0: [205 208 117 253  37 175 132  91 204 108 124 213   0 110 159 106  85 111
  74   0 157 193 250 214 160  58 152 143  63 129 142 160]
1: [ 40  11 183   0 238  79  97 166  36 136 107  18 255 117 105 146 197 124
 222 255  83  89   0  39 103 221 121 122 234 138 115  93]
2: [ 33  12 171   1 208  89 134 150  53 174 133   0 255 109  98 176 203 128
 198 217  65  82   0  27  85 196  80 106 224 108  86  78]
3: [112 136 110  91 109 131 160 132 140 127 108 132 130 105 134  79 133 126
 119  76 175 131  93 130 131 139 116 129 123 117 131  86]
4: [243 224  80 255  42 192 157  59 213 109 157 243   0 151 147 126  70 127
  57   6 139 185 255 204 154  39 156 119  53 147 158 167]
5: [ 72 103 182  58 211 103  71 140  98 134 114  81 189 133 145 190 112 139
 158 230  91 111  67  82 108 169  99 141 155 103 137 145]
6: [ 56  16 163   0 212  73 179 166  55 135 102   0 255 115 106  89 224 131
 218 169 119  46   0  60 101 187  99 137 212 125  79  71]
7: [140 153 116 172  90 106 148 121 144 126 115 124 103 125 132  64 103 116
 109  98 151 135 156 164 123  87 107 127  91 132 146 136]
8: [172 205 128 239 106 162  70  93 185 110 156 206  22 135 157 192  82 135
  88 111 115 166 248 166 139  84 149 126  94 112 133 165]
9: [194 185 142 213  72 162 156  89 187 127 144 197  40 128 133 148  81 101
 107  43 128 155 219 165 162  88 168 133  73 150 150 147]
10: [125 143 186 136 153 133  87 156 123 160 159 120 155 120 129 141 130 130
 130 153 109 137 127 102 135 149 118 119 148 113 126 144]
11: [ 52  68 125   9 192  57 169 163  94 146 102   9 252 118  84 119 184 128
 180 145 107  83   0  70 101 195 111 114 178 134 111 114]
12: [129 112 123 115  98 122 154 121 150 132 110 121 127 122 140  66 121 130
 134  92 124 133  86 133 129 132 122 123 112 113 125 106]
13: [ 74 137 115 133 140 120  70 138 155 135 134 178  91 135 102 144 113 152
 127 197 111 145 139 159 140 107 153 175 131 139 119 131]
14: [119 109 127  98 113 125 176 139 137 128 128 135 162 129 113  97 134 132
 144 101 135 129  87 131 128 126 103 135 114 156 105 110]
15: [110 163 113 167 100 141 101 110 144 123 140 137 124 124 134 184 127 143
 106 130 100 146 146 101 121 119 106 114 111 108 124 125]
16: [119 148  93  98 104 124 182 147 124 121 115 141 104 142 123 140  97 116
 100  96 136 127 174 158 130 119 134 141 124 165 145 152]
17: [162 181 108 177  82 130 129 106 177 104 124 211  30 127 148 112  85 132
  85  46 141 158 236 187 148  61 132 128  81 158 149 155]
18: [ 84  80 131  25 157  98 152 137  83 134 119  83 212 103 118  70 177 147
 156 194 133  90  37 101 115 176 108 101 168 116 116 128]

[168 179  99 248 133 183 119 145 158  93 157 194  11 146 156 219  60  94
 104 103 141 162 255 185 148  84 153 136  95 136 163 186] 8 9
[ 98 153 111 151 101 137 106 112 135 126 136 123 146 121 129 183 135 145
 110 138  97 142 125  88 117 127  98 112 115 108 123 117] 15 10
[132 114 169  91 162 119  69 112  87 145 147  87 192 119 137 126 165 146
 121 173 138 117  86 105 107 138 128 122 176 135 121  92] 10 18
[ 80 106 115 112 198 138 135 203  78 112 140 102 156 170 128 237 110 121
 155 193 112 106  89 108 124 160 110 141 140 141 135 169] 5 10
[136 107 143  76 146 112 153 131 111 142 118 110 168 131 113 107 141 122
 146  92 136  97  91 121 118 147  99 140 157 156 119 100] 14 3
[ 40  59 124   0 203  48 171 167  89 148  97   0 255 119  77 126 190 124
 191 153 103  80   0  61  94 205 105 107 184 132 105 111] 11 6
[ 49  97 134  75 194 102 122 173  72 136 132  99 180 148 106 222 136 143
 146 186 107 102 103 106 129 169 102 132 145 140 129 137] 5 10
[112 133 118  92 141  98  57 155 139 129 131 135 104 140 140 120 110 145
 116 174 117 130 149 162 131 128 128 126 127 138 140 163] 13 10
[127 167  87 193 124 133  64 137 178 106 125 198  37 148 156 151  97 130
 101 159 109 168 210 170 161  90 148 149  99 113 150 157] 8 13
[153 215  86 255 127 174  92 132 172 110 153 209   0 172 148 255  53  88
  78  64 114 147 255 199 140  93 151 113  83 120 166 198] 8 9
[240 145 155 208 107 188  45  42 161 125 163 173  90 108 138 171  96 159
 121 149 137 174 249 120 133 108 147  90 124 162 178 146] 8 9
[ 70 123 121 112 148 113  90 145 139 138 129 157 117 130 105 135 123 147
 137 196 113 134 117 141 134 121 146 167 135 137 115 123] 13 10
[156 155 126 139  89 155 171 119 152 113 103 162  84 117 116  67 117 127
 118  98 160 132 139 145 122 111 126 152  83 118 146 145] 7 12
[ 94 138 115 129 112 131 116 121 127 129 128 111 162 120 128 163 141 143
 120 146 105 136 107  88 112 133  97 114 124 105 121 113] 15 10
[189 201  91 255 124 199 111 141 171  86 166 221   0 154 167 246  35  85
  94  97 142 178 255 208 158  67 159 137  79 139 175 203] 8 9
[ 41  70 141  77 208 112 101 177  75 119 146  59 193 156 133 236 147 115
 159 227 111  74  69  92 115 170  98 141 166  99 117 149] 5 18
[ 93 127 110  69 121 126 163 140 131 133 102 117 148 100 134  76 141 125
 125  87 179 127  64 119 130 153 111 130 128 113 132  74] 3 12
[108 159 109 160 100 135 116 111 141 125 134 129 131 123 130 169 126 144
 106 126 105 137 136 101 124 125 105 117 111 109 127 118] 15 10
[ 50  27 167  12 199  92 138 147  61 170 131  14 255 113 100 163 194 126
 190 196  76  84   0  42  89 188  82 111 213 116  91  80] 2 1
[255 241  81 255  27 212 159  49 224 102 162 255   0 156 150 123  61 126
  43   0 143 195 255 221 158  22 161 119  39 154 162 172] 4 0
[204 198 146 255  84 187  29  83 200 109 150 181  17 141 183 167  79 124
  72  97 124 185 253 158 174  80 147 123 109 128 157 169] 8 9
[183 174 153 221  98 173  42  93 181 116 145 155  60 135 171 166  97 126
  90 116 120 168 208 139 163 101 140 116 123 126 149 159] 8 9
[164 130 129 166 101 145 163 134 141 130 121 169  86 136 142  96 110 114
 142  40 163 139 174 166 143 102 146 150  92 124 138  96] 7 16
[156 143 123 171  93 141 134 120 142 115 117 160  91 131 118 112 120 149
 118 114 137 142 153 157 138  96 127 155 109 116 139 139] 7 16
[ 67  62 105  84 141  88 152 159 100 144 134  72 178 144 131 140 172 141
 156 171 126  80  50  84 102 134 153 148 141 111  91 146] 18 14
[162 216 146 255 101 151  68  91 173 107 179 212   0 142 149 221  52 126
  91 106  94 175 255 168 165  91 160 126  92 130 158 216] 8 9
[163 162 115 152  87 127 140 107 142 125 134 129  89 118 130  90 104 135
 108  72 160 154 128 161 119  92 149 164 103 127 115 126] 7 12
[ 93  84 145  54 129  82 169 130 105 133 104  78 180  85 122  59 147 141
 142 186 141 117  62 118 114 152 110 135 139  86 114 131] 18 14
[169 142 178 171 122 173  69  98 124 104 140 153 107 110 155 173 102 110
 113 140 110 128 163 138 136 104 142  93 150 128 163 105] 15 10
[218 166 103 242 120 186  68  88 157  88 174 214  42 134 150 194 104 120
  93 177  83 170 255 161 166  79 131 116 104 159 161 176] 8 9
